Each row is where one point has got to under a steady rotation. How many ticks took it there?
The counts run from 0 to 630.
[  2 -17  14 -14  -4  30  -5 -40 -17 -47 -11  20   1  14  -5 -42  37 -22
 -18  48  -9  -6  -4   5 -23   4  -4 -17   0  -9   5 -10  -8 -17 -28   2
 -11 -38  22 -27   5   1 -10  15   5 -10 -24 -28 -47 -25 -27 -37 -14   4
 -42   4  25  17   0   2  45 -10  -1   0  -8 -22 -38  20   6  -1  -8  -8
 -12   9  24   2 -24  -2 -28   9  20  12  20]
556
[ -6  -1  19  10  -6  32 -16 -39 -25 -51 -16   2  -4   2  -1 -32  31 -25
 -21  46  -3  12   9 -12 -26   1 -19 -31 -14   2   0  18 -38  -7  -1  -8
  -3 -54  31 -28  -2 -13 -15  10   2  16 -18 -30 -34 -17  -6 -10 -14 -10
 -24  -6  17   8   3   4  50 -16  -6  -1   5 -14 -51  16  -1  -2 -14  17
 -22   2  13  -4 -19  -2 -33 -15   9   6  24]
585
[  4   0  18   5 -19  41 -17 -40  -7 -52 -11   3  -9   9   9 -28  37 -25
 -23  41  -3  13   9 -10 -25 -10 -22 -26 -28 -12  12   9 -27 -14   7   3
 -16 -56  38 -39   0  -4 -16  13  13  -4 -20 -22 -29 -19  -1  -5 -15  -7
 -29 -16   9   3  -6   8  32  -6  -6  10   1  -5 -38  14  -8   0 -19  20
  -2  15  21  -4 -19   8 -39 -12 -12   2  27]
216
[  7  -8   7   5  -5  52 -14 -17  -8 -33 -30   9 -16  15 -12 -32  39  -9
  -9  50  -8  12  -1 -13 -42  13 -17  -4 -34   0  14  13 -37   0  -8  11
   0 -58   6 -11  -6   9   0  20  -3  -3 -16 -15 -47 -14 -14  -5   7  -1
 -40 -28  25  -6 -14 -11  48  -5  -7   4   3  -9 -30  17   3  -5 -21   5
 -13  17  29   2 -42   5 -20  -6  -4   3  16]
326
[-10   6  17  -7   2  37 -16 -44 -18 -36 -15  27 -17  10  -2 -32  45 -13
 -10  64   2   0 -12 -18 -14   4 -15 -22   5 -27 -10   4 -24  -1  -7 -12
  -9 -46   8 -25  11 -18 -18  16  -9 -10 -11 -13 -30 -18 -14 -34  -3   4
 -41 -13  14  17   0  -6  33 -15 -13   7 -13 -14 -41  31   2 -27 -13 -12
 -18   0  37  -8  -8 -12 -21  12  -1  -3  12]
562
[-16   9  14   2  -7  17 -23 -49 -18 -48 -20   1 -16  18   5 -25  26  -8
 -10  50  -4 -10   1 -13  -6   0 -18 -44  21 -11   4   2 -27  -5  -3 -10
  -4 -49  34 -15  16  -8 -28  -1  -6 -12 -19 -17 -24 -17  -3 -19 -15  -4
 -48 -11   5   5  16  18  31  -6  -8   1  -9 -10 -40  35  -1 -15 -14   4
 -13  11  33  -2 -16  -8 -27  -4 -11  -6  15]
579
[ -3  -4  11 -13 -15  46 -19 -43 -25 -51 -13   8   9  22  -4 -25  27 -10
  -7  48 -20   0  -4  -3 -20  -1 -12 -20  -2  -5  12   2 -33  -3  -4   1
   6 -52  41 -13  -5   1 -26   7  13  -5 -12 -13 -21  -7  -5 -21 -11  -4
 -50  -5  21   0  19  11  29  13   3   3   2  -3 -57  27  -3 -10 -10  15
   3  27  33  -9 -26   5 -33  -6   8  -4  26]
89
[-13 -13  11  -6   3  29  -9 -28 -22 -30 -38   7  -4   7   0 -29  37  -7
 -13  59 -14 -18 -11 -13 -30  29  -7 -16  18  12   6  10 -33  -6 -21  -5
  15 -43  15  -5  -7   0  -8   4 -16   6 -13 -23 -44 -25 -10 -21  -6  -4
 -49 -10  22   5  -2  -5  50 -14 -11  -6  -7   1 -48  26  16 -17  -6  -6
 -12  16  30  -8 -36  -2 -16   4   6  12  13]
197
[-13  -3   7   1  -9  32 -17 -36 -29 -48 -26  24 -11   8 -18  -9  49 -19
  -6  53  -5   5 -12 -10 -22  15  -7 -37 -14 -27 -12   6 -17  -3 -15 -12
  -3 -37   4 -33  -1 -10 -18  16 -11  -6 -14 -26 -31 -22 -15 -49  -9   0
 -48 -16  15  23   1   3  21 -16  -8  -8   3 -16 -33  25   2  -7  -9 -11
 -21   6  32  -1  -8   2 -23  23  -1   2   8]
425
[ -2 -24  14  -8  -1  11 -12 -29 -11 -44 -12   2 -15  19  13 -43  38 -12
 -30  55  -4  -3  -6  -6 -18  12 -19  -8   4   1  18  -5 -31 -26  -6   3
 -18 -48  28  -7   9   0 -15   4  -3 -21 -30 -15 -37 -24 -15   4  -9   5
 -46 -10  19   2 -15   0  44  -8 -13  10 -26   0 -30  26   5 -13 -22  -7
   0  27  40  -2 -26  -4 -17  -3 -14   6  17]
444
[-13 -13  25  -3 -12  37  -4 -40 -11 -53 -18  10  -7   8  -1 -29  43 -32
 -21  52 -11  12   4   4 -28   7 -34 -25  -9   3   6  10 -16 -20  10   2
 -13 -48  29 -20   1   0 -10  12  23 -12 -18 -35 -19 -15   3 -24 -27 -17
 -38  -1  12  19   0   6  33  -5 -15   2   3   1 -41   9  -3 -17 -12  18
  -5   5  26   1  -8  11 -23  -2 -16   7  13]
164
[-14 -10  17   8  -3  10 -15 -42 -10 -43 -12   4 -25  16   7 -45  45 -14
 -26  63   6   3 -11 -15 -14  -1 -20 -25   7  -7  -6  -4 -30 -18  -6   2
 -17 -52  16 -14  13  -7 -18   9 -11 -16 -25 -22 -28 -25 -17 -12 -18  -1
 -38 -13  13  18  -2   5  36 -22 -13   6 -14 -19 -28  22   6 -16 -17  -8
 -22   3  38   4  -7 -13 -17   5 -16   0  14]
193
[ -8  -7  13   0 -21  13 -25 -31 -29 -56 -19  10   0   7  16 -10  30 -10
 -33  46  -8   1  -5  -8 -16   5 -12 -29   2  -3  11  15 -35  -9  -8 -11
  -4 -47  42 -16  -4 -15 -30   0  -2  -5 -34 -20 -25 -17   4 -11 -18   1
 -50 -14  13  -4  13   4  31  -1 -11   2   0   2 -42  35   7  -8 -26   1
   3  24  37 -14 -18   2 -34 -10  -6   4  27]
460
[ -9 -11  10  -8  -3  27 -21 -34 -39 -56 -33   9  -7  10 -15  -7  46 -26
  -8  38 -19   4  21  -3 -23  26  -3 -42  -3 -10  -1   2 -14 -18  -4 -13
  -7 -34  25 -35   5  -8 -19   8  -4  -2 -18 -38 -41 -28 -16 -35  -5  -7
 -43 -10  10  11  -7   9  33 -19 -13 -12  -2  -9 -43  22  -6  11  -7  -1
 -18  15  11   0 -21   2 -29   4   9  10   9]
539
[ -5  -4   8  18   3  41 -24 -19  -8 -30 -31  -1 -29  10  -5 -20  46  -5
  -6  59   0   8   1 -24 -33  20 -23 -24 -22  -2   9  16 -44  -5   9   5
   0 -59  13 -17  -3   0  -4  15 -13  -3 -17 -14 -39 -21  -4   3   1  -9
 -40 -32  12  -5 -21  -4  41 -14 -16   4   4 -10 -27  18   4  -7 -20  12
 -25  13  23  -1 -31   1 -16 -10 -27  -3  15]
576
[ -8  -4  22  10  -5  35  -6 -44 -11 -55 -17   6 -14  11   0 -21  38 -26
 -15  51 -11  13  12  -1 -24  12 -36 -29  -8   0  13   9 -22 -21  16   6
 -16 -53  35 -21   1  -2 -18  13  15 -15 -19 -30 -20  -9   5 -16 -21 -13
 -39  -9   7  13  -6  10  30  -2 -14   5   1   0 -42  13  -7  -9 -18  19
  -5  11  25  -1  -8  12 -27 -10 -27   5  18]
96
[  6   6   6  -9  -9  36 -17 -37  -5 -43 -20  15 -17  32  -5 -29  29   1
  -4  61   0  -1 -15 -13 -25  -6 -19 -17 -14 -15  12  -4 -24  -9  -8   8
  -7 -55  21 -10  12  10  -7  17  -1 -32 -26  -2 -27 -12  -8 -18   4   6
 -57 -25  18  -4   4   4  22   8 -10   5  -3 -19 -18  29   5 -15 -25   1
  -3  18  50  -1 -35   1 -17   6 -23 -14  12]
13
[ -5 -20  11  -5 -16  27  -5 -19  -1 -37 -22  17  -5   2  12 -30  52 -14
 -32  64  -4  -2 -24  -7 -33   9 -17  -2 -21  -6  10   9 -15 -26 -22  -4
  -6 -41   9 -23 -14  -1   1  15   7 -11 -34 -13 -31 -37  -1 -14 -15  -4
 -43 -19  18   5 -11 -14  31 -14 -15   2  -4   0 -20   7   7 -12 -23   8
   6  23  36  -2 -24   4 -15  13 -21   0  17]
120
[ -5 -19  15  -3 -12  30  -5 -27   1 -37 -13  16  -6   5  20 -40  48 -14
 -32  68  -4  -5 -21  -5 -28   3 -17   3 -14  -6  15   2 -20 -30 -18   0
 -10 -46  22 -23 -10   0  -3  16   9  -8 -26  -7 -31 -35  -3 -10 -14  -5
 -38 -16  21   5 -15 -11  39  -9 -10   8 -13  -1 -28  15   9 -20 -21   5
   9  24  40  -4 -22   1 -19   8 -13   6  19]
558
[ -6 -14   2   4  10  44 -11 -29 -14 -24 -28   7 -30  16 -20 -42  52  -3
   5  66  -6   8 -13 -17 -26  14 -22  -5 -15   0  -4   6 -39 -10  -1   3
   7 -59  -1  -7  -4   5  -2  18 -15 -13  -6  -7 -34 -21 -13 -14   0  -7
 -42 -21  21  12 -16  -3  41 -16  -9  -2  -7 -16 -30  15   5 -14 -12   3
 -29  14  28   4 -27  -5  -4  13 -16  -7  10]
440
[ -6  -4   1   6   1  23 -27 -27 -16 -27 -30  -9 -27  16   1 -41  47   2
 -16  68  -5  -3   0 -26 -17   2 -17 -19  -9  -4   7   8 -45 -10  -7  -6
   3 -52  17 -13   8  -2  -8   7 -17  -3 -14  -6 -28 -40  -5   7  -1 -14
 -40 -22   5  -4  -9   6  38 -22  -5  -1 -11 -13 -35  22   0  -8 -10  12
 -23  22  19   6 -31  -8 -13  -2 -14 -15  14]
388
[ -9  11  14   5   2  35 -14 -43 -17 -39 -18  19 -13   9  -3 -37  33 -14
  -9  63  -2  -3 -17 -24 -19  -2 -14 -27  -4 -18 -10  11 -32   5 -13  -4
   1 -47   9 -17   4 -16 -19  10 -19   0 -12 -16 -31 -20  -6 -29  -9   3
 -41 -14  14  14   7  -2  39 -20  -9   1  -2 -19 -43  31   3 -26 -12  -3
 -23  -3  37  -2 -13 -12 -19  10  -1  -5  12]
630
[ -2  -8   8   5 -16  31 -19 -37 -16 -57 -24  -2 -20  21  -3 -11  48 -10
 -12  49 -15  17   2   1 -27   7 -29 -25 -25  -8  13   2 -30 -21  16   5
 -13 -54  28 -24   1   5 -19  14   9 -24 -16 -20 -10 -17  -3  -7 -16 -12
 -45 -20   7   5  -6  11  13   2 -15   8  -1   7 -32  15 -11  -3 -17  18
   2  31  34  -2 -13  17 -30  -3 -30  -6  19]
97
[ -4  -3  -2  -2 -13  22 -20 -20 -19 -41 -36  -2 -10  20  -9 -13  31  10
  -7  56 -11 -13 -12 -12 -27  18  -8 -27   4  -3  16   4 -26  -6 -20   0
   5 -46  19  -3   7  12 -10   6 -17 -17 -23 -13 -41 -25  -9 -16   2   0
 -67 -26  20 -12   5   8  28  -2 -10  -7   1  -7 -29  34  10   0 -17  -3
  -4  29  37  -3 -43   3 -18   6 -11  -4  11]
264
[ -4 -31  12  -7   2  27 -19 -25 -33 -47 -11  26 -14  10  -2 -33  58 -20
 -20  50 -14  18 -12  -5 -22  17 -11   1 -27 -12  -3   0 -39 -24  -5 -10
  -5 -45  12 -31 -15  -9 -21  20  -2  -6 -14 -15 -24 -25 -15 -10  -8  -5
 -26  -8  27  18 -21  -4  30 -11 -10   4 -19  -1 -40   8   0  -4 -18  -1
 -15  28  24  -8  -7  -5 -30   8   2   5  28]
364
[ -9  15  17  -6  -7  52 -13 -41 -15 -34 -31  14  -4  12  -5 -33  29 -19
  -8  59  -3  -3   0 -22 -27  -6 -24 -29  -9  -8  -5  17 -30  12  -9  -5
   3 -50  19 -18   6  -6  -7  11   1   8 -13 -17 -33 -19   3 -29  -2 -11
 -44 -13   7   4  12   1  46 -11  -9  -2  17 -12 -43  23   2 -20  -9  20
 -13  -4  23   1 -32  -3 -20  -1   1  -9  10]
396
[-10 -25  18   2 -10  -1 -18 -33 -14 -48 -17  -6 -10  19  11 -43  32  -8
 -33  54  -2  -1  -3  -7 -22   5 -25 -19  11   5  10   5 -33 -19  -8   1
 -10 -49  30  -3  16   0 -21   0  -7 -22 -26 -28 -30 -24 -14   1 -14   1
 -41  -7  15   2   2   4  40 -12 -17   6 -17  -2 -30  26   8 -18 -21  -3
  -6  20  36   0 -24  -5 -19  -8  -8   2  18]
512
[ -7 -14  18  -6   1  31   2 -36  -4 -44 -10  25  -2   9  -4 -40  29 -23
 -17  57  -1   0 -12   3 -28  11 -17 -19   5   1   5   2 -10 -15 -22  11
  -7 -50  23 -13  -2   7  -4  15   7 -12 -31 -29 -46  -9 -14 -38 -16   8
 -44  -5  28  16   2  -4  50  -3 -10   1   1 -29 -30  19  17 -10 -19  -4
  -7  -1  37   1 -30   2 -17  11   0  10  17]
436
[-11  -3  15  -6  -8   8 -19 -47 -18 -47 -19   0 -10  25   8 -44  30  -8
 -22  57  -4 -10  -7 -12 -12  -5 -20 -32  22  -7   1   2 -27  -7 -13  -6
 -11 -46  32 -11  19  -5 -24   2  -9 -14 -19 -21 -26 -24 -14 -17 -16  -1
 -50  -5  10   8  10  10  37 -12  -9   2 -14  -8 -42  33   6 -21 -11  -4
 -11  15  37   0 -14 -12 -24   2  -2  -6  16]
511
[ -3 -11   5 -12   7  36 -25 -32 -21 -36 -26  -6 -21  23 -13 -41  41 -11
  -7  52 -12   6  17 -13 -17   6 -29 -21 -12  -2  12   2 -36 -22  16  -7
  -3 -59  36 -17  10   8  -8  14   5 -13 -17 -15 -28 -27  -1   0   7 -22
 -37 -18  12   0 -12   5  45 -10 -15   2  -9 -15 -34  10 -11  -2  -8  26
 -18  21   6   7 -35  -3 -16  -9 -16 -16  19]
525
[  9  -8   4  -9  -9  46 -12 -15 -10 -34 -34  10  -1  20  -6 -23  41   0
  -5  55 -17  -6  -9  -8 -36  13  -2  -1 -14  -2  19   2 -30  -6 -19   7
   8 -49  18 -14  -9  10  -3  13  -6  -7  -8  -6 -45 -21 -14 -13   8   3
 -51 -22  24 -10  -7  -3  39   3  -4   3  -7  -6 -36  27   9   2 -13   3
   4  36  31  -5 -50   6 -22  -2   6   6  19]
446
[ -3 -16   9   5 -13  23  -5 -20   1 -42 -21  14  -7   1  20 -21  50 -11
 -36  65   0  -7 -22  -9 -31   8 -11  -7 -14  -6   9  11 -23 -23 -28  -3
  -8 -47  16 -25  -9  -4  -2   9  -6  -8 -34 -11 -41 -40  -7  -7 -18   2
 -45 -23  18   0 -12  -8  36 -14  -9   3  -9  -6 -21  20  14  -8 -26  -3
   6  22  41  -5 -24   4 -20   8 -22   8  21]
188
[ -3  -7  11   5 -20  29 -16 -41 -10 -61 -20   8 -16  18   0 -10  47 -16
 -18  48 -13  17  -4  -2 -26  -1 -25 -32 -26 -14   9   4 -22 -24   9   1
 -17 -49  26 -32   1   2 -19  15  11 -23 -19 -18 -14 -20  -1 -16 -23 -10
 -43 -17   7   9  -3  12   7   0 -12   3   0   1 -30  11 -11  -2 -20  15
  -3  24  32  -1  -7  12 -31   0 -30  -4  19]
535
[ -4 -14   5 -13  13  30 -18 -36 -23 -34 -14   7 -17  28 -17 -53  34  -4
   0  58  -6   1  -6 -11 -12   3 -16 -11   3  -1   2   1 -40 -13  -9  -1
   4 -59  28  -4   8  10 -11  13  -7 -13 -18 -12 -36 -19 -14 -10   4  -8
 -40 -10  25   5   3   4  50  -4  -1   0  -8 -32 -33  19   6  -4 -13   5
 -26  13  25   7 -37 -14 -14   3   4 -14  23]
321
[ -9 -10   2  -3   5  38 -12 -43 -23 -36 -14  10 -22  23 -24 -45  45  -9
   6  61 -11  -2  -6  -5 -15   9  -9 -16   3  -6  -7  -7 -28  -9  -9   2
  -1 -51   9 -15   6   6 -12  16 -12 -11  -4 -20 -33 -19 -23 -34  -3  -3
 -41  -4  24  20  -3   9  39 -12   2  -3 -10 -27 -43  18   1  -2  -4   0
 -28  10  21   8 -29  -8 -15  17   4  -3  13]
3
